128 stands for zero in the data rows.
Some points, one per row:
[180 145 162 153 165 167 167 176 173 184 174 150 161 141 157 163 147 176
 155 165]
[ 77 100 102 103  92  91  98  76  86  55  68 113  98 104 106  95 104  88
  94  93]
[145 145 132 143 145 149 148 156 154 174 158 152 157 140 153 151 143 144
 156 164]
[123 127 123 120 137 122 143 141 113 138 128 140 130 135 143 126 127 136
 130 129]
[119 129 111 113 146 114 139 141 115 149 126 134 140 132 147 118 121 125
 124 138]
[146 149 135 133 146 143 154 154 145 169 148 145 141 142 140 149 145 147
 143 153]
[166 146 151 145 155 154 157 173 170 176 174 152 163 156 146 155 138 172
 159 166]
[120 124 128 136 128 128 133 137 112 146 143 115 136 115 134 129 124 130
 134 122]
[177 144 161 153 157 163 157 167 173 178 173 149 158 148 152 158 140 170
 160 163]
[162 154 141 141 150 144 155 160 155 172 165 145 154 153 150 156 139 164
 142 159]
[130 133 133 128 124 118 130 135 124 134 114 114 136 123 124 128 135 123
 133 116]
[134 132 122 122 139 125 146 137 125 150 135 136 140 140 145 136 128 134
 135 135]
[109 117 109  97 129  98 128  91 118  78  92 114  96 122 129 114 128 118
  96 110]
[133 138 131 126 146 122 145 139 134 150 132 138 136 146 145 139 128 132
 128 152]
[152 144 124 138 144 149 147 172 154 173 167 146 155 149 142 139 134 153
 149 163]
[133 146 137 123 142 126 149 139 128 144 130 139 136 148 146 152 132 133
 126 137]
[154 135 143 149 122 155 136 158 157 151 154 117 147 130 116 142 129 151
 153 136]
[157 144 145 147 148 153 153 147 141 171 157 137 151 140 142 155 140 156
 156 147]
[46 78 77 81 70 68 59 20 53  0 39 84 52 78 81 58 95 53 53 48]
[156 142 152 139 149 148 141 148 153 164 164 147 147 142 146 159 136 146
 148 148]
[146 145 126 129 143 127 142 160 141 153 135 147 143 142 143 140 135 139
 136 142]
[136 143 134 134 146 133 147 151 135 153 142 138 133 129 146 148 128 138
 140 145]
[134 123 131 127 137 143 133 134 119 154 142 128 143 129 142 127 131 133
 135 137]
[113 133 123 113 132 115 134 130 114 129 118 139 118 127 143 129 126 121
 116 123]
[181 158 166 152 171 162 157 181 178 190 178 148 171 161 156 161 139 169
 165 174]
[158 141 126 129 138 139 117  92 160  74 127 136 109 139 129 119 135 133
 113 128]
[122 136 123 132 134 123 140 135 116 138 131 125 128 133 137 140 132 124
 138 131]
[134 135 122 128 124 127 141 115 133  92 114 134 109 135 141 131 133 129
 112 128]
[143 147 142 133 143 140 151 156 138 163 142 145 138 144 151 146 133 135
 147 145]
[131 135 132 125 135 122 142 132 116 138 132 130 131 125 143 138 140 122
 131 128]
[151 147 146 155 153 153 162 156 139 165 165 142 151 136 152 150 145 145
 145 163]
[158 151 144 141 152 143 160 154 148 171 160 140 153 148 154 156 145 150
 158 149]
[156 142 132 132 128 134 136 129 144 140 122 144 130 143 135 151 138 137
 142 137]
[114 115 117 118 134 126 144 132 114 151 130 125 129 124 138 115 124 120
 122 126]
[115 124 114 115 107 113 104  70 123  46 101 132  87 135 125 111 136 112
 107 112]
[ 77 108 111 118  81 105  77 109 100  98  88  95 114  96  74 102 102  91
 119  87]
[ 57 102 102 101  64 103  52  77  95  65  61  84  94  96  71  89  97  80
 100  76]
[ 84 103 124 127 110 109  99 124  98 125 104 104 131 101  96 107 108 111
 126  97]
[147 127 140 141 146 134 142 145 119 158 141 139 148 136 150 130 127 132
 142 147]
[115 124 130 134  94 129  92 130 133 127 113 107 127 115  86 121 116 115
 123 110]
[150 145 144 145 138 148 142 158 147 163 159 144 144 141 133 144 139 150
 152 150]
[139 141 120 128 145 130 141 116 143  98 127 141 114 144 136 134 129 137
 106 141]
[ 47  91  94 100  65  89  62  58  77  51  48  92  73  88  73  78  99  72
  82  62]
[114 115 112 120 132 117 135 149 119 138 125 123 130 121 131 115 132 119
 121 117]
[196 165 151 155 165 168 167 183 196 196 171 158 165 160 151 173 145 182
 166 178]
[135 136 137 135 111 130 106 142 128 141 124 112 133 130  88 130 126 123
 127 122]
[110 111 113 128 136 117 142 141 114 143 125 126 134 109 129 110 125 121
 119 129]
[168 145 160 152 159 153 154 176 159 182 181 144 162 149 151 167 125 166
 157 162]
[154 145 119 133 162 143 148 168 154 164 156 146 151 140 138 135 138 149
 133 154]
[ 97 123 122 126  90 120  67 122 127 115  95 109 120 121  75 108 115 113
 125 107]
[108 128 120 118 105 119 101 112 122 119 106 118 124 126 117 116 123 114
 123 112]
[143 135 147 147 144 158 147 150 134 171 152 137 151 136 136 143 124 147
 153 153]
[102 114 106 108 120 108 119  84 111  53 111 126  81 113 131 102 123 108
  89 112]
[146 154 141 139 138 142 128 142 148 151 137 138 138 146 138 146 147 139
 152 145]
[105 116 116 126  98 112  76  82 111  57  88 108  96 113  91 105 116 103
 102  96]
[144 137 125 132 145 126 149 154 141 166 158 145 155 138 130 128 136 145
 138 151]
[123 126 122 120 117 114 128  83 132  63 105 131  95 115 133 119 133 124
 104 115]
[131 130 145 141 138 145 128 145 133 149 143 123 141 129 126 142 129 121
 141 127]
[179 145 159 146 159 163 154 175 171 182 177 150 167 147 152 171 136 172
 160 172]
[148 122 139 133 153 141 145 152 133 160 157 133 148 134 147 136 123 133
 138 148]
[141 127 138 133 130 146 129 146 138 144 143 121 151 116 111 136 129 136
 140 130]
[ 72  97 112 115  98 107  97 113  82 111  98  95 119  95  98 100 107  93
 122  99]
[126 116 130 126 145 134 142 145 115 153 141 115 145 118 141 128 119 133
 144 125]
[132 126 139 134 118 138 122 137 131 154 131 107 153 120 106 136 126 132
 144 124]
[141 119 118 122 111 130 108  71 137  51 108 131  90 126 130 115 134 123
 109 116]
[ 89  97 124 122 114 115 118 124  85 127 112 109 118  97 114 106 118 104
 118 100]
[135 135 109 127 136 122 137 154 142 152 146 144 138 137 132 130 127 138
 127 144]
[121 136 116 108 134 109 144 142 123 146 121 133 130 126 133 128 124 126
 124 124]
[103 122 130 125 117 120 116 119 106 134 123 100 143 112 109 115 121 118
 132 104]
[174 158 148 152 133 153 131 169 170 170 155 136 156 147 116 155 144 151
 153 148]
[ 78  83  93 113  92  96  90  84  78  64  98  85 102  92  89  79 106  87
  95  76]
[131 124 135 131 147 137 139 135 123 163 154 137 141 121 144 127 131 137
 139 127]
[132 123 125 127 126 122 126  92 119  89 120 131 103 124 136 122 131 125
 111 113]
[150 143 152 145 145 143 154 163 144 171 161 146 155 143 149 156 136 149
 159 158]
[127 138 145 143 118 144  93 136 151 131 126 122 137 138  88 123 131 134
 131 130]
[ 94 100 117 120  92 118  97 117  99 117 107  86 124  88  82 102 110 104
 121  91]
[105 112 106 111  87 107  87  64 102  40  83 103  71 104 104  97 113  99
  96  87]
[156 155 140 146 135 155 134 145 151 150 145 146 144 147 145 148 151 140
 147 145]
[183 172 158 157 166 171 169 185 184 199 182 162 167 169 153 177 146 180
 163 177]
[40 65 78 99 74 78 71 65 46 56 50 78 76 63 77 70 99 59 82 50]
[134 131 138 139 135 134 132 143 124 155 138 135 133 132 136 134 131 137
 141 139]
[101 118  93 112 128 102 131 115 106 100 120 121 110 118 132 108 123 109
 104 122]
[105 122 134 134 100 135  68 135 140 123 102 111 131 120  60 118 117 120
 122 110]
[131 136 129 125 113 137  93 120 137 107 106 134 122 136 115 131 128 123
 132 123]
[175 159 154 159 160 161 163 178 171 183 174 144 167 158 148 164 150 167
 163 167]
[119 115 110 123 134 114 138 137 106 142 133 134 127 127 138 120 117 120
 115 129]
[ 90 102  91 105  92  79  87  72  91  42  60  98  83  97  87  87 116  85
  87  74]
[141 125 137 141 141 149 147 155 123 155 155 127 148 122 149 134 126 143
 144 133]
[118 123 123 121 119 113 141 146 117 140 125 125 137 124 137 132 133 129
 125 120]
[108 116 109 110 134 103 133  99 103  93 105 129 103 121 132 114 128 115
  96 114]
[154 141 137 151 151 160 148 163 162 173 173 142 163 145 148 146 133 157
 150 162]
[ 87  98 118 116 108 107  99 134 122 119 119 108 131 103  90  97 107 117
 117 105]
[157 137 127 126 145 123 143 155 150 145 146 143 139 145 135 132 129 142
 130 153]
[149 143 146 148 145 138 148 145 139 157 147 135 144 138 146 147 143 144
 156 137]
[107 124 132 122 103 121  95 122 123 119  94 108 120 114  90 120 124 107
 130  97]
[150 141 135 129 135 132 141 126 146 130 123 137 125 142 147 131 141 139
 143 129]
[135 138 132 116 140 122 140 112 120 127 102 137 116 135 141 136 130 123
 119 121]
[179 150 150 148 157 159 154 165 160 179 179 147 160 144 150 159 146 162
 159 161]
[100 122 113 115 120 112 141 111 101 110 113 123 109 126 135 125 127 107
 113 117]
[110 114 114 114 107 124 105  58 117  35 113 124  88 118 120  99 124 114
 101 115]
[167 140 150 148 156 155 158 163 154 178 175 132 158 143 152 144 126 159
 157 163]
[134 128 127 127 112 129  96  93 153  66 121 124  93 131 107 123 125 131
 115 115]
[ 79 105 112 109 108 108 120  85  78  93 100 122 106 109 126  94 110  92
 108  93]
[145 128 145 141 148 154 148 157 138 166 160 132 153 129 137 142 133 142
 144 145]
[ 83 103 105 107 100 100  97  71  90  62  88 110  94  97 120  91 111  89
 102  90]
[192 160 170 155 169 165 161 183 191 187 176 155 165 154 151 167 143 186
 160 170]
[ 69  93 104 107  94 104  94  91  94  77  90  98  92  94 101  93 106  94
  98  88]
[129 125 116 127 145 121 146 144 128 158 150 138 135 134 129 123 128 144
 130 141]
[155 143 129 134 143 126 149 153 146 155 133 138 138 141 141 139 138 135
 137 144]
[125 132 121 120 127 112 137 108 125 111 110 136 109 132 140 136 137 120
 119 130]
[170 153 133 137 154 149 149 177 178 189 167 150 155 151 136 153 145 164
 155 165]
[179 154 155 150 159 155 161 180 175 186 169 152 162 158 153 170 153 171
 165 178]
[146 125 137 140 154 146 152 154 135 175 154 134 147 129 144 146 132 139
 145 138]
[100 101  96 109  89  97  83  75 108  58  83 110  92  95  93  89 114 101
  89  86]
[170 148 149 131 147 140 147 120 167 107 141 153 123 147 144 146 142 154
 128 154]
[160 133 144 145 149 155 143 157 145 159 156 126 160 132 135 145 135 154
 153 137]
[174 152 160 151 162 163 155 175 170 177 177 154 160 156 156 160 147 169
 162 172]
Here are 16 more points, each followed by its number:
[140 142 124 127 138 126 148 139 153 139 130 149 126 148 147 140 139 147
 128 139] 0
[155 153 141 142 135 142 141 149 143 165 154 149 154 133 146 158 137 141
 158 158] 1
[101 120 116 113 122 104 137 115 100 102 106 130 123 114 133 122 124 107
 114 114] 2
[189 161 166 151 166 164 158 187 185 199 183 153 158 158 149 162 143 173
 169 174] 3
[134 138 124 122 129 129 134 117 126 114 129 136 122 133 145 139 136 128
 132 137] 4
[162 150 158 150 136 146 122 166 174 176 163 134 161 152  97 158 139 158
 153 154] 5
[ 81 102 107 109  82  93  89  95  82  93  83  92 117  90  82  99 115  79
 114  84] 6
[ 82 118 119 117 100 107  84  93 100  85 101 109 101 119 111 102 111 102
 102 102] 7
[ 85  92 110 107 104 108  96  82  85  75  80 109  94 101 125 108 113  99
 106  93] 8
[129 122 114 117 135 112 135 137 139 132 125 140 128 134 138 128 133 131
 112 130] 9
[119 134 123 134 107 133  88 135 134 132 116 124 134 124  96 132 120 118
 134 118] 10
[171 153 149 142 161 164 156 163 161 179 178 148 159 149 152 156 132 162
 159 160] 11
[157 150 148 145 160 147 161 166 157 174 176 157 156 149 149 159 150 166
 152 166] 12
[126 121 144 129 132 139 133 152 136 153 147 125 143 123 116 138 123 131
 141 140] 13
[132 143 131 129 106 133 102 105 128 103  99 121 112 123 122 122 125 114
 131 116] 14
[137 122 129 136 156 137 152 146 123 163 154 136 147 129 142 128 118 132
 139 137] 15
Which of these numbered points is nearest to each point below by angle, seen from the average point of the first points? Its number follows each.
[133 142 137 132 126 138 133 126 120 143 130 127 134 131 143 140 130 132
 138 136] > 1
[105 107 128 120  95 121 110 120 101 128 113 105 123 110  85 110 117 110
 131 104] > 6
[ 97  86 108 106 120 103 111  74 104  49  99 117  86  97 121  90 109 108
  89  97] > 8
[122 116 142 132 125 135 129 147 125 154 137 111 142 109 120 125 116 129
 132 115] > 13
[123 132 117 116 132 110 139 128 128 127 124 139 129 141 148 133 135 130
 120 134] > 9
[ 68 106 114 107  86 103  81  81  91  77  78 114  90 108  86 102 110  83
  88  84] > 7
[146 153 122 131 133 126 145 144 149 145 126 142 128 146 143 128 136 143
 124 136] > 0
[137 137 121 127 146 122 137 137 150 135 127 136 131 139 146 132 141 133
 127 146] > 0
[127 134 142 135 131 141 131 148 130 148 144 124 145 127 121 131 127 130
 137 134] > 13
[124 144 131 135 116 140  87 139 147 150 114 118 138 128  88 134 132 133
 138 123] > 10
[126 130 101 120 136 112 140 135 123 126 122 135 130 121 131 128 135 130
 112 135] > 9
[130 129 148 137 136 145 129 142 132 157 151 123 145 118 126 142 125 136
 145 136] > 13
[128 117 123 126 139 131 147 145 126 156 155 139 149 131 142 129 121 129
 139 139] > 15
[155 141 158 148 159 163 154 167 162 180 177 146 171 144 151 156 136 160
 160 152] > 11
[ 91 108 115 107 105 102 116  92 102  81  79 109  99 106 122 109 116 100
 108  94] > 8
[126 125 138 138 124 130 138 136 118 152 136 118 133 124 127 128 134 123
 147 125] > 13
[117 128 111 116 135 110 147 127 122 122 128 142 115 136 145 124 122 119
 107 136] > 9
[148 154 154 140 127 151 105 165 176 172 149 135 151 136  92 150 130 148
 147 154] > 5
[147 145 141 144 141 140 147 145 144 166 148 139 152 132 142 155 139 136
 152 146] > 1
[129 119 133 135 139 130 142 139 116 148 147 137 138 127 143 133 128 125
 139 136] > 15
[ 91  95 112 109  90 108  92 114  96 123  87  88 117  91  72 103 111  98
 117  86] > 6
[153 138 153 149 156 159 154 152 147 171 171 138 155 139 149 155 129 155
 147 145] > 11
[144 135 119 124 117 127 110  88 143  90 109 135 111 145 128 123 138 135
 108 122] > 14
[111 116 139 125 130 129 137 143 107 148 133 122 138 115 136 127 122 114
 133 122] > 13
[127 131 137 119 115 129 115 124 135 121 104 123 123 128 134 132 126 112
 136 118] > 14
[141 148 130 129 140 128 141 140 152 143 128 147 129 141 148 151 135 139
 127 141] > 0
[158 157 137 139 153 139 157 143 163 145 160 150 135 148 146 146 143 156
 128 158] > 12
[159 134 146 141 150 158 148 164 146 178 180 134 155 130 149 152 129 157
 153 147] > 11
[123 118 127 134 136 132 138 135 114 155 150 133 136 120 144 123 121 128
 132 127] > 15
[136 127 116 116 135 112 153 131 126 114 124 137 120 130 131 125 127 136
 109 130] > 9
[ 67  83  76 100  87  81  86  53  71  24  63  92  63  86 110  84 106  68
  75  72] > 8
[142 135 122 134 152 127 151 161 149 165 152 142 145 146 143 143 143 155
 136 152] > 12
[ 98 111 122 126 100 122  79  87 117  65 119 106  98 118  91 109 108 111
 105 112] > 7
[136 134 121 129 140 129 141 148 130 149 155 144 138 140 140 130 136 141
 130 160] > 12
[141 140 122 127 142 128 152 157 141 155 148 136 142 147 142 141 140 143
 128 145] > 12
[148 140 133 140 146 140 149 162 148 165 163 150 151 139 139 135 139 162
 146 155] > 12
[122 110 127 120 144 122 151 147 121 151 141 130 138 122 152 128 125 131
 129 141] > 15
[138 128 108 115 128 114 137 134 125 119 117 131 125 131 132 126 134 126
 113 126] > 9
[114 131 136 135 103 142  80 139 142 139 118 111 135 122  71 121 127 124
 124 125] > 10
[119 133 121 113 131 111 137 131 118 142 122 133 139 136 147 140 140 124
 128 129] > 9
[135 116 131 135 139 142 142 144 115 158 150 130 143 119 151 125 127 133
 136 138] > 15
[114 134 119 120 140 113 150 142 111 144 119 139 128 136 147 134 131 120
 123 136] > 9
[149 153 140 147 135 138 138 137 128 161 133 145 138 138 142 144 135 130
 151 136] > 1
[128 144 132 126 136 118 148 143 127 139 123 144 136 135 144 136 136 132
 129 136] > 0
[117 129 108 122 131 117 140 146 124 144 130 143 143 130 142 130 124 128
 136 131] > 9
[145 131 123 133 149 136 140  98 134 104 143 133 115 138 138 125 131 125
 126 134] > 4
[ 81 112 112 119  97 106 101 114  86 123  94 112 123 107  91 115 104  92
 124 100] > 6
[142 138 127 129 135 130 136 115 138 108 127 142 123 141 146 142 138 131
 127 138] > 4
[147 136 126 130 135 125 145 154 143 126 130 134 124 144 143 135 143 146
 123 146] > 0
[158 143 149 142 145 155 154 150 139 161 152 138 153 148 148 151 138 154
 151 150] > 11
[136 133 125 123 131 120 142 117 133 107 128 130 113 145 146 139 132 128
 117 136] > 4
[143 137 140 144 141 138 141 135 129 147 136 125 142 133 144 147 138 126
 151 135] > 1
[ 93 100 104 120 115  95 119  92  77  86 103 107 102  98 129 102 112  94
 109  88] > 8
[122 133 116 125 130 113 139 130 115 131 111 130 127 130 131 137 133 118
 127 115] > 2
[ 90  94 110 115  99 113 104 120  98 118 105 102 120  97  97 101 105  92
 123  91] > 6
[123 121 131 120 149 132 146 142 123 158 139 141 140 128 148 127 125 133
 132 139] > 15
[132 140 133 132 132 132 133 135 127 140 113 131 136 132 134 136 143 128
 147 131] > 1
[120 131 129 132  93 126  81 135 134 132 110 116 135 135  86 123 130 117
 136 110] > 10
[132 136 119 125 123 131 136 117 131 102 125 135 111 130 139 126 138 128
 117 136] > 4
[116 138 136 138 105 137  80 134 150 131 109 118 136 141  82 120 122 129
 131 123] > 10
[124 121 135 127 139 133 140 142 120 153 133 134 134 132 138 126 125 126
 125 130] > 15
[124 137 130 136 107 130 100 140 126 128 120 111 141 122  91 135 127 117
 139 119] > 10
[130 124 136 134 138 138 144 135 117 155 140 120 140 121 142 129 129 124
 133 118] > 15
[156 130 156 145 154 153 147 150 142 168 165 140 147 136 146 146 130 155
 154 155] > 11
[125 128 139 145 107 131 102 143 144 143 130 115 133 123  81 123 122 120
 135 122] > 10
[172 129 132 129 140 142 144  73 156  66 136 144 111 146 145 133 144 148
 118 147] > 4
[121 140 138 132 105 139  93 151 152 144 121 117 138 138  69 138 123 125
 137 133] > 10
[155 141 138 130 135 134 136 123 147 128 121 138 121 142 144 143 140 136
 141 130] > 0
[114 134 129 128  98 139  85 141 141 134 126 109 133 126  60 127 123 118
 132 120] > 10
[142 147 146 142 119 152  97 153 164 154 132 124 147 145  87 139 125 145
 141 139] > 5
[144 147 144 143 145 142 156 144 132 167 155 153 145 154 147 149 146 147
 153 151] > 12
[117 132 124 114 133 110 142 122 118 110 116 139 116 120 145 130 129 124
 116 132] > 2
[167 144 157 153 157 158 156 165 158 174 173 152 161 140 153 154 135 160
 155 164] > 11
[145 130 123 128 150 130 147 125 146 112 155 139 119 140 140 126 139 157
 116 145] > 0
[145 137 131 126 126 121 129 114 143 103 130 142 112 141 133 141 127 134
 128 134] > 4
[154 152 144 139 139 145 134 144 140 149 138 137 147 149 147 153 140 139
 153 144] > 1
[116 133 134 136  91 131  77 133 136 125 112 103 135 125  72 122 124 123
 129 118] > 10
[165 140 134 123 144 130 138  89 155  68 129 143 104 144 142 127 140 149
 116 142] > 4
[138 138 128 131 142 128 147 158 152 156 151 143 153 138 138 137 138 140
 133 148] > 12
[ 74 102  97  99 112  97 107  70  75  55  85 107  86 100 124  82 117  96
  96  79] > 8
[132 130 131 139 111 134 108 141 139 145 123 120 142 133  85 129 120 129
 130 130] > 10
[117 124 114 118 117 105 124  87 121  77  93 122  93 126 139 119 130 110
 119 112] > 8
[ 74 115 110 110  99 103  82 104 108  97  81 115  98 117 106 104 110  97
 107  95] > 7
[130 133 129 119 145 122 146 134 151 120 129 144 118 145 133 135 128 141
 119 138] > 0
[ 98 117 117 124 100 127 110 120  97 134 111 102 124 105 107 110 112 112
 132 106] > 6
[154 136 132 130 132 125 133 104 152  91 127 140 105 144 142 138 140 142
 127 134] > 4
[154 139 150 142 149 155 147 157 140 166 165 136 156 136 144 146 140 150
 152 147] > 11
[184 161 146 141 165 153 153 176 184 190 173 162 153 162 142 165 145 172
 160 178] > 3
[192 166 163 150 159 169 150 176 182 186 176 159 163 160 149 160 147 174
 163 168] > 3
[176 152 143 137 150 150 156 180 182 183 177 154 158 159 137 145 140 163
 159 167] > 3
[148 136 120 118 120 119 135  86 140  78 121 139 106 146 138 132 136 138
 108 133] > 4
[105 123 123 132 105 128 107 131 106 128 110 110 130 107 105 119 116 111
 129 104] > 6
[121 123 141 139 111 136 101 140 126 137 119 118 147 119  89 122 125 127
 130 118] > 10
[172 136 143 138 144 147 143 113 154 107 141 145 120 160 145 141 148 153
 129 143] > 0
[157 151 151 154 130 146 120 163 162 162 145 143 156 145 102 142 130 158
 151 154] > 5
[171 149 143 133 150 147 149 131 169 108 144 144 118 145 150 147 135 159
 132 158] > 0
[125 136 139 128 116 125  96 127 129 130 115 131 133 132  93 126 127 125
 129 128] > 10
[153 158 140 137 158 136 163 168 156 156 156 147 149 151 146 162 143 155
 145 167] > 12
[186 164 146 147 159 158 157 180 179 184 166 153 161 159 136 156 145 168
 156 172] > 3
[179 145 138 135 150 141 146 108 166  98 138 152 120 153 140 143 144 154
 120 152] > 0
[ 69 102 101 113 101  99  87  86  96  64 106 111 100 106  99  92 107 100
  91  99] > 7
[151 128 155 146 147 154 147 161 136 174 167 140 162 135 148 141 134 151
 160 144] > 11
[191 169 158 147 165 153 159 177 184 181 167 149 153 162 153 169 152 164
 164 173] > 3
[182 159 143 149 155 151 152 161 185 160 152 157 151 160 142 161 142 166
 146 165] > 3
[128 140 130 140 120 140 103 138 140 144 129 122 137 131 109 127 132 127
 136 126] > 10
[118 132 137 136 117 134 114 131 126 150 115 127 130 133 110 136 125 125
 130 129] > 10
[119 149 131 126 104 133  91 146 142 155 126 121 136 144  92 133 115 136
 142 132] > 10
[151 148 139 136 123 149  97 155 160 150 139 134 145 140 107 140 137 151
 143 143] > 5
[147 132 134 135 148 142 150 153 133 161 161 136 149 137 146 139 123 146
 143 151] > 11
[133 128 137 135 127 138 129 106 137 103 136 136 119 133 130 135 126 140
 130 147] > 4
[134 145 132 133 138 125 154 154 148 146 147 149 142 144 140 138 139 148
 128 144] > 12
[ 89 115  96 103 105 102 107  79 105  56  71 125  81 113 131 104 118 102
  84  89] > 8
[146 136 130 132 147 126 146  99 152  69 130 140 101 148 135 127 132 149
 111 144] > 4
[ 98 126 117 117 129 106 138 124  99 127 113 116 123 114 130 128 125 110
 125 121] > 2
[170 159 147 143 148 146 152 166 173 170 154 150 153 167 147 162 142 162
 158 160] > 3
[ 96 119 114 103 119  97 133 119  98 114 108 130 108 117 131  98 123 107
 112 116] > 2
[114 133 125 139 111 139 102 132 125 139 124 106 134 115  98 130 127 127
 136 117] > 10
[133 123 138 131 140 132 134 140 111 155 146 128 134 118 146 131 124 136
 143 126] > 15
[154 156 150 148 133 157 122 162 169 166 161 134 156 155 121 154 136 158
 146 145] > 5
[142 152 146 133 127 148 110 146 147 145 137 143 147 153 118 145 133 139
 138 141] > 5
[102 110 126 129 107 129 112 126 100 130 122 102 129 100 101 118 121 115
 128 100] > 6
[123 135 139 139 118 127 115 144 124 138 123 116 138 115 109 135 130 122
 136 126] > 10
[137 139 143 135 149 139 144 143 125 157 138 137 139 133 149 154 133 131
 148 141] > 1
[166 129 137 130 135 130 127  86 162  76 133 138 102 138 141 135 143 146
 122 134] > 4
[153 144 143 142 149 139 150 171 154 173 158 152 153 146 151 153 144 161
 143 161] > 12
[149 130 125 128 118 127 109  73 144  45 118 127  88 134 123 120 138 123
 106 125] > 14
[173 144 153 149 154 161 148 175 172 185 165 153 158 156 148 150 141 167
 154 168] > 3
[ 69  96  99 100  65 101  63  63  88  32  59  97  79  99  71  78 101  74
  90  65] > 7
[110 122 131 127  93 127  67 138 129 125 113  99 128 113  56 118 118 102
 122 111] > 10
[133 133 125 139 113 133 115 144 133 141 129 103 133 120  94 120 131 130
 137 117] > 10
[111 116 125 127 123 119 123 109 103 111 112 110 124 104 130 117 124 116
 112 106] > 8
[150 139 138 125 126 123 130  98 138  88 118 128 114 137 141 132 141 128
 126 134] > 4
[161 139 154 148 164 164 160 172 162 172 184 147 169 150 153 157 136 161
 159 156] > 11
[155 127 145 145 156 155 148 156 147 169 160 134 155 130 136 145 123 155
 157 146] > 11
[140 126 142 135 115 141 118 153 145 144 132 129 135 142 113 134 132 132
 150 134] > 5
[ 75  90  95 105  92  81 105  68  73  42  68 105  83  95 114  77 114  80
  93  75] > 8
[120 136 102 118 137 106 137 125 113 119 125 127 125 127 140 129 128 127
 117 124] > 2
[127 121 135 132 109 131  96 126 149 114 123 114 127 133  92 119 121 137
 122 128] > 10
[139 141 139 130 109 141 104 114 147 113 122 133 127 134 112 132 135 124
 132 130] > 14
[128 131 123 120 107 127  98  93 127  87  92 131 107 123 114 123 126 113
 112 110] > 14
[130 133 128 123 128 113 149 151 140 160 131 136 124 135 138 138 131 137
 122 145] > 0
[132 121 132 132 144 135 146 143 111 151 130 126 135 124 141 141 127 126
 142 131] > 15
[ 76  98 119 114  80 114  88 113  88  98  86  84 120  84  71  92 112  91
 110  81] > 6
[ 97 106 110 110 135 118 150 134  99 141 131 128 131 107 144 107 117 123
 116 119] > 2
[ 83  94  87 105  98  85 117  89  84  84  82 107  94 105 120  95 119  90
  89  89] > 8
[ 60 106 112 114  72 107  37  64  94  48  71  91  84  94  47  82 104  73
  87  71] > 7
[172 146 136 138 146 140 149  95 156  78 145 144 113 142 151 138 139 150
 124 154] > 4
[184 156 160 143 148 147 153 155 172 178 151 141 154 158 150 166 145 156
 161 166] > 3
[153 140 147 149 160 151 150 159 137 174 159 146 152 136 143 147 126 145
 153 151] > 11
[117 141 137 130 113 134 107 137 120 141 122 114 143 118  88 125 131 125
 132 111] > 10
[140 119 140 133 140 130 146 144 125 158 135 138 141 124 143 130 130 138
 134 128] > 15
[109 120 125 134  92 133  73 128 123 123 110 103 126 122  70 111 116 108
 124  99] > 10
[ 82 104 121 118  86 109  70  93 114  74  88 106  91 107  78  96 109 105
  96  81] > 7
[140 133 130 127 150 128 148 152 138 164 150 137 141 141 135 148 137 143
 130 146] > 12
[ 99 119 123 120 109 114 111 130 117 125 102 103 124 108 102 122 119 109
 129 102] > 6
[ 95 115 124 127  97 110  97 115  97 120 101 106 119 105  89 105 118 109
 131 106] > 6
[103 126 131 127 105 133  90 138 121 128 118 112 135 111  86 118 113 122
 129 110] > 10
[177 140 141 132 145 138 138  85 170  60 154 144 103 149 139 136 134 148
 121 148] > 4
[121 124 133 128 121 136 119 138 122 132 137 122 132 130 114 137 132 131
 143 120] > 10
[128 123 132 120 113 127 110 141 135 135 110 120 134 124  98 123 122 120
 131 109] > 10
[162 143 141 131 154 152 155 150 147 173 160 141 150 149 151 148 132 145
 153 147] > 11
[134 119 124 123 142 120 152 140 126 158 148 137 146 132 142 132 128 131
 133 146] > 15
[135 119 116 131 141 122 142 148 129 145 145 136 137 130 136 115 127 141
 124 136] > 15
[118 130 126 122 137 112 138 132 115 136 114 122 132 124 132 129 124 120
 134 125] > 2
[103 123 105 115 115  88 127 123 102 104 101 130 109 122 123 115 127 104
 107 117] > 2
[143 141 149 133 139 140 143 144 135 156 138 144 137 135 146 153 140 133
 156 140] > 1
[ 96 108 116 116  79 109  59  74 118  41  80 120  90 100  68  93 103 105
  89  96] > 7
[125 120 128 125 132 127 134 148 124 155 139 149 139 131 146 131 117 126
 132 142] > 15
[146 131 128 119 126 127 136  92 137  77 113 138  95 138 139 126 135 137
 114 134] > 4
[133 123 136 133 140 140 142 127 116 152 142 114 141 125 135 131 128 121
 140 127] > 15
[118 111 131 130 138 131 137 128 111 150 140 124 137 118 142 132 113 127
 135 124] > 15
[108 117 111 115 136 107 132 132 104 137 117 131 116 121 134 123 122 120
 121 117] > 2
[174 163 143 146 159 157 151 157 156 175 168 147 159 151 147 162 140 162
 163 164] > 11
[ 95 114 126 124  92 123  86 118 107 112 105  90 132 103  72 115 112 108
 112  94] > 6
[105 109 111 116 125 115 134 140  96 131 130 123 123 107 141 105 118 105
 118 115] > 2
[130 143 139 127 133 126 157 128 141 124 120 128 120 144 148 143 137 130
 126 139] > 0
[ 66  98 109 117  92 106  81 106  75 114  82  83 113  84  83  82 103  80
 106  69] > 6
[126 123 123 122 110 132 109 113 129  99  95 122 115 131 123 120 130 121
 125 113] > 14
[139 131 132 119 136 119 133  99 133  83 106 134 100 143 139 139 142 124
 104 130] > 4
[136 130 144 126 144 132 151 152 118 155 148 136 135 118 151 131 127 130
 148 144] > 15
[123 115 139 124 143 124 140 144 135 154 139 137 139 126 143 129 113 131
 129 132] > 15
